In the data rows, 50 means zero.
Some points:
Array([40, 62, 56, 60, 50, 53, 40, 47, 37, 54, 46, 51])
Array([42, 52, 30, 61, 70, 58, 49, 35, 46, 46, 56, 48])
Array([33, 48, 70, 39, 53, 58, 58, 38, 52, 54, 58, 54])
Array([51, 57, 70, 59, 51, 44, 36, 54, 46, 36, 43, 49])
Array([56, 76, 72, 44, 51, 49, 28, 45, 42, 39, 60, 42])
Array([55, 19, 42, 57, 41, 52, 66, 42, 52, 45, 57, 59])
Array([53, 35, 53, 53, 60, 58, 29, 67, 61, 38, 48, 41])
Array([54, 28, 36, 55, 38, 50, 74, 40, 44, 54, 62, 57])
Array([52, 53, 32, 47, 65, 44, 23, 60, 73, 38, 64, 51])
Array([53, 51, 59, 42, 68, 47, 70, 58, 58, 35, 32, 39])
Array([49, 66, 39, 50, 29, 50, 55, 56, 57, 54, 46, 50])
Array([48, 62, 64, 58, 45, 40, 53, 42, 34, 57, 51, 50])
Array([55, 48, 53, 60, 38, 41, 59, 36, 57, 42, 49, 57])
Array([53, 32, 16, 51, 57, 48, 48, 54, 37, 66, 66, 61])
Array([58, 72, 74, 42, 56, 50, 26, 50, 42, 34, 44, 49])
Array([41, 54, 35, 61, 73, 55, 48, 41, 47, 37, 53, 48])
Array([55, 33, 42, 54, 42, 68, 57, 51, 27, 62, 47, 46])
Array([55, 31, 34, 56, 38, 60, 65, 60, 36, 50, 51, 49])
Array([45, 54, 58, 59, 49, 39, 44, 56, 42, 61, 47, 50])
Array([51, 50, 28, 42, 62, 40, 40, 60, 69, 36, 79, 52])
Array([50, 58, 39, 45, 57, 50, 65, 67, 46, 51, 27, 45])
Array([56, 82, 64, 41, 55, 52, 37, 43, 47, 26, 54, 45])
Array([64, 33, 41, 52, 38, 52, 59, 32, 40, 83, 50, 51])
Array([48, 69, 43, 51, 41, 54, 45, 59, 63, 35, 39, 49])
Array([39, 48, 50, 48, 29, 52, 60, 51, 51, 63, 64, 54])
Array([54, 19, 59, 57, 42, 58, 45, 56, 55, 47, 46, 49])
Array([38, 53, 66, 48, 45, 60, 49, 29, 61, 56, 49, 53])
Array([56, 34, 42, 48, 54, 51, 52, 37, 81, 71, 29, 50])
Array([45, 40, 52, 34, 52, 51, 80, 37, 31, 67, 61, 58])
Array([55, 37, 50, 50, 62, 53, 26, 70, 64, 31, 50, 46])
Array([53, 39, 33, 43, 51, 42, 83, 45, 33, 68, 61, 55])
Array([59, 34, 63, 52, 57, 55, 20, 59, 63, 38, 40, 49])
Array([45, 44, 65, 49, 52, 49, 78, 51, 45, 49, 38, 43])
Array([49, 63, 34, 49, 33, 45, 69, 42, 45, 65, 63, 50])
Array([56, 46, 70, 57, 42, 37, 54, 33, 52, 49, 58, 51])
Array([44, 26, 61, 53, 36, 54, 60, 59, 48, 51, 54, 52])
Array([45, 51, 77, 52, 56, 45, 35, 61, 46, 44, 43, 48])
Array([56, 53, 71, 59, 38, 43, 34, 50, 41, 46, 55, 50])
Array([45, 56, 47, 61, 61, 42, 50, 55, 45, 37, 40, 54])
Array([61, 55, 73, 56, 49, 46, 26, 41, 57, 41, 40, 49])
Array([55, 63, 61, 56, 41, 40, 47, 44, 22, 59, 61, 50])
Array([58, 50, 68, 46, 65, 49, 50, 59, 61, 21, 34, 40])
Array([49, 71, 32, 38, 42, 63, 55, 48, 32, 42, 57, 59])
Array([54, 25, 40, 56, 34, 57, 66, 51, 42, 45, 69, 50])
Array([54, 44, 16, 40, 63, 45, 45, 43, 58, 86, 61, 55])
Array([60, 61, 45, 49, 56, 51, 23, 60, 59, 53, 29, 47])
Array([37, 41, 74, 37, 46, 52, 48, 58, 52, 50, 62, 56])
Array([45, 47, 72, 47, 53, 49, 25, 64, 62, 42, 49, 50])
Array([54, 47, 70, 48, 62, 45, 49, 62, 62, 32, 35, 40])
Array([42, 55, 78, 42, 49, 60, 41, 40, 67, 41, 45, 49])
Array([49, 53, 43, 47, 61, 52, 32, 67, 73, 42, 38, 45])
Array([47, 62, 50, 49, 33, 51, 51, 56, 68, 55, 46, 42])
Array([60, 57, 60, 42, 64, 56, 19, 52, 66, 45, 31, 45])
Array([40, 47, 67, 50, 48, 48, 30, 59, 62, 60, 50, 50])
Array([51, 58, 69, 52, 42, 38, 45, 49, 38, 70, 56, 44])
Array([47, 33, 41, 44, 67, 41, 83, 51, 45, 58, 48, 51])
Array([42, 53, 57, 59, 58, 43, 46, 56, 40, 53, 39, 52])
Array([53, 49, 15, 51, 45, 49, 72, 47, 46, 64, 53, 53])
Array([50, 63, 42, 53, 31, 42, 61, 50, 48, 58, 58, 49])
Array([51, 68, 74, 44, 62, 57, 34, 51, 45, 29, 41, 43])
Array([55, 36, 20, 46, 55, 53, 68, 38, 42, 84, 48, 53])
Array([51, 21, 45, 54, 47, 51, 72, 55, 34, 57, 66, 45])
Array([46, 48, 51, 41, 58, 37, 81, 55, 57, 49, 51, 46])
Array([56, 38, 47, 55, 43, 39, 68, 32, 56, 43, 58, 61])
Array([55, 76, 17, 44, 50, 50, 60, 44, 55, 53, 51, 49])
Array([39, 58, 64, 43, 72, 49, 46, 58, 61, 33, 41, 47])
Array([46, 61, 34, 36, 70, 56, 58, 57, 51, 62, 27, 49])
Array([51, 29, 66, 52, 57, 57, 42, 66, 54, 30, 47, 42])
Array([54, 35, 22, 46, 47, 51, 63, 38, 47, 87, 61, 53])
Array([48, 56, 32, 54, 34, 46, 66, 47, 47, 65, 59, 50])
Array([47, 75, 53, 42, 45, 60, 34, 56, 53, 36, 41, 52])
Array([48, 40, 18, 60, 54, 48, 47, 54, 50, 53, 66, 55])
Array([59, 62, 46, 48, 51, 38, 58, 25, 40, 76, 60, 49])
Array([47, 53, 53, 56, 56, 49, 31, 63, 43, 44, 34, 58])
Array([42, 54, 62, 54, 54, 48, 33, 60, 60, 42, 40, 51])
Array([38, 57, 59, 44, 55, 54, 58, 60, 49, 27, 41, 55])
Array([56, 30, 61, 60, 34, 51, 51, 56, 43, 39, 52, 52])
Array([41, 59, 30, 60, 60, 56, 50, 42, 56, 38, 50, 51])
Array([39, 44, 79, 41, 49, 52, 32, 51, 61, 57, 59, 50])
Array([48, 68, 34, 51, 35, 52, 61, 54, 55, 45, 45, 51])
Array([47, 72, 55, 55, 43, 52, 40, 56, 50, 39, 46, 44])
Array([55, 46, 21, 51, 41, 57, 73, 41, 34, 66, 52, 52])
Array([56, 25, 43, 59, 35, 50, 65, 42, 42, 59, 59, 55])
Array([56, 58, 51, 58, 49, 37, 58, 27, 43, 59, 63, 48])
Array([52, 75, 46, 46, 46, 63, 42, 52, 32, 23, 55, 52])
Array([59, 30, 40, 46, 45, 53, 53, 30, 51, 91, 49, 55])
Array([49, 77, 60, 41, 51, 56, 31, 49, 61, 32, 44, 50])
These points spread out most along one direction. For each point below, how far along it does it lie, from 0 to 99? 50 is the average, and the first point above lies past it.
Array([40, 62, 56, 60, 50, 53, 40, 47, 37, 54, 46, 51]) : 55
Array([48, 68, 34, 51, 35, 52, 61, 54, 55, 45, 45, 51]) : 46
Array([56, 53, 71, 59, 38, 43, 34, 50, 41, 46, 55, 50]) : 60
Array([39, 58, 64, 43, 72, 49, 46, 58, 61, 33, 41, 47]) : 70
Array([49, 71, 32, 38, 42, 63, 55, 48, 32, 42, 57, 59]) : 44
Array([54, 35, 22, 46, 47, 51, 63, 38, 47, 87, 61, 53]) : 18
Array([47, 62, 50, 49, 33, 51, 51, 56, 68, 55, 46, 42]) : 53
Array([60, 57, 60, 42, 64, 56, 19, 52, 66, 45, 31, 45]) : 74
Array([56, 82, 64, 41, 55, 52, 37, 43, 47, 26, 54, 45]) : 72
Array([55, 36, 20, 46, 55, 53, 68, 38, 42, 84, 48, 53]) : 19
Array([49, 53, 43, 47, 61, 52, 32, 67, 73, 42, 38, 45]) : 66
Array([61, 55, 73, 56, 49, 46, 26, 41, 57, 41, 40, 49]) : 70
Array([58, 72, 74, 42, 56, 50, 26, 50, 42, 34, 44, 49]) : 76
Array([33, 48, 70, 39, 53, 58, 58, 38, 52, 54, 58, 54]) : 51
Array([38, 57, 59, 44, 55, 54, 58, 60, 49, 27, 41, 55]) : 62
Array([42, 52, 30, 61, 70, 58, 49, 35, 46, 46, 56, 48]) : 44
Array([55, 63, 61, 56, 41, 40, 47, 44, 22, 59, 61, 50]) : 47
Array([45, 47, 72, 47, 53, 49, 25, 64, 62, 42, 49, 50]) : 72
Array([56, 25, 43, 59, 35, 50, 65, 42, 42, 59, 59, 55]) : 29
Array([49, 66, 39, 50, 29, 50, 55, 56, 57, 54, 46, 50]) : 47
Array([51, 68, 74, 44, 62, 57, 34, 51, 45, 29, 41, 43]) : 76
Array([41, 59, 30, 60, 60, 56, 50, 42, 56, 38, 50, 51]) : 50
Array([47, 33, 41, 44, 67, 41, 83, 51, 45, 58, 48, 51]) : 32
Array([59, 34, 63, 52, 57, 55, 20, 59, 63, 38, 40, 49]) : 70
Array([45, 56, 47, 61, 61, 42, 50, 55, 45, 37, 40, 54]) : 56
Array([51, 21, 45, 54, 47, 51, 72, 55, 34, 57, 66, 45]) : 29
Array([56, 34, 42, 48, 54, 51, 52, 37, 81, 71, 29, 50]) : 43
Array([55, 19, 42, 57, 41, 52, 66, 42, 52, 45, 57, 59]) : 34
Array([55, 46, 21, 51, 41, 57, 73, 41, 34, 66, 52, 52]) : 22
Array([50, 58, 39, 45, 57, 50, 65, 67, 46, 51, 27, 45]) : 49
Array([51, 58, 69, 52, 42, 38, 45, 49, 38, 70, 56, 44]) : 50
Array([51, 50, 28, 42, 62, 40, 40, 60, 69, 36, 79, 52]) : 52
Array([47, 75, 53, 42, 45, 60, 34, 56, 53, 36, 41, 52]) : 68
Array([59, 30, 40, 46, 45, 53, 53, 30, 51, 91, 49, 55]) : 26
Array([54, 47, 70, 48, 62, 45, 49, 62, 62, 32, 35, 40]) : 69
Array([56, 38, 47, 55, 43, 39, 68, 32, 56, 43, 58, 61]) : 38
Array([59, 62, 46, 48, 51, 38, 58, 25, 40, 76, 60, 49]) : 34
Array([42, 54, 62, 54, 54, 48, 33, 60, 60, 42, 40, 51]) : 68
Array([60, 61, 45, 49, 56, 51, 23, 60, 59, 53, 29, 47]) : 65
Array([54, 44, 16, 40, 63, 45, 45, 43, 58, 86, 61, 55]) : 28
Array([39, 48, 50, 48, 29, 52, 60, 51, 51, 63, 64, 54]) : 38
Array([40, 47, 67, 50, 48, 48, 30, 59, 62, 60, 50, 50]) : 62
Array([56, 30, 61, 60, 34, 51, 51, 56, 43, 39, 52, 52]) : 50
Array([52, 75, 46, 46, 46, 63, 42, 52, 32, 23, 55, 52]) : 62
Array([54, 28, 36, 55, 38, 50, 74, 40, 44, 54, 62, 57]) : 26
Array([55, 33, 42, 54, 42, 68, 57, 51, 27, 62, 47, 46]) : 35
Array([46, 61, 34, 36, 70, 56, 58, 57, 51, 62, 27, 49]) : 48
Array([45, 44, 65, 49, 52, 49, 78, 51, 45, 49, 38, 43]) : 46
Array([46, 48, 51, 41, 58, 37, 81, 55, 57, 49, 51, 46]) : 42
Array([64, 33, 41, 52, 38, 52, 59, 32, 40, 83, 50, 51]) : 25
Array([42, 53, 57, 59, 58, 43, 46, 56, 40, 53, 39, 52]) : 55
Array([55, 76, 17, 44, 50, 50, 60, 44, 55, 53, 51, 49]) : 40
Array([51, 29, 66, 52, 57, 57, 42, 66, 54, 30, 47, 42]) : 65
Array([53, 49, 15, 51, 45, 49, 72, 47, 46, 64, 53, 53]) : 24
Array([58, 50, 68, 46, 65, 49, 50, 59, 61, 21, 34, 40]) : 72
Array([45, 40, 52, 34, 52, 51, 80, 37, 31, 67, 61, 58]) : 27
Array([48, 62, 64, 58, 45, 40, 53, 42, 34, 57, 51, 50]) : 49
Array([53, 35, 53, 53, 60, 58, 29, 67, 61, 38, 48, 41]) : 65
Array([45, 51, 77, 52, 56, 45, 35, 61, 46, 44, 43, 48]) : 69
Array([55, 31, 34, 56, 38, 60, 65, 60, 36, 50, 51, 49]) : 34
Array([53, 51, 59, 42, 68, 47, 70, 58, 58, 35, 32, 39]) : 58
Array([52, 53, 32, 47, 65, 44, 23, 60, 73, 38, 64, 51]) : 62
Array([50, 63, 42, 53, 31, 42, 61, 50, 48, 58, 58, 49]) : 40
Array([48, 56, 32, 54, 34, 46, 66, 47, 47, 65, 59, 50]) : 31
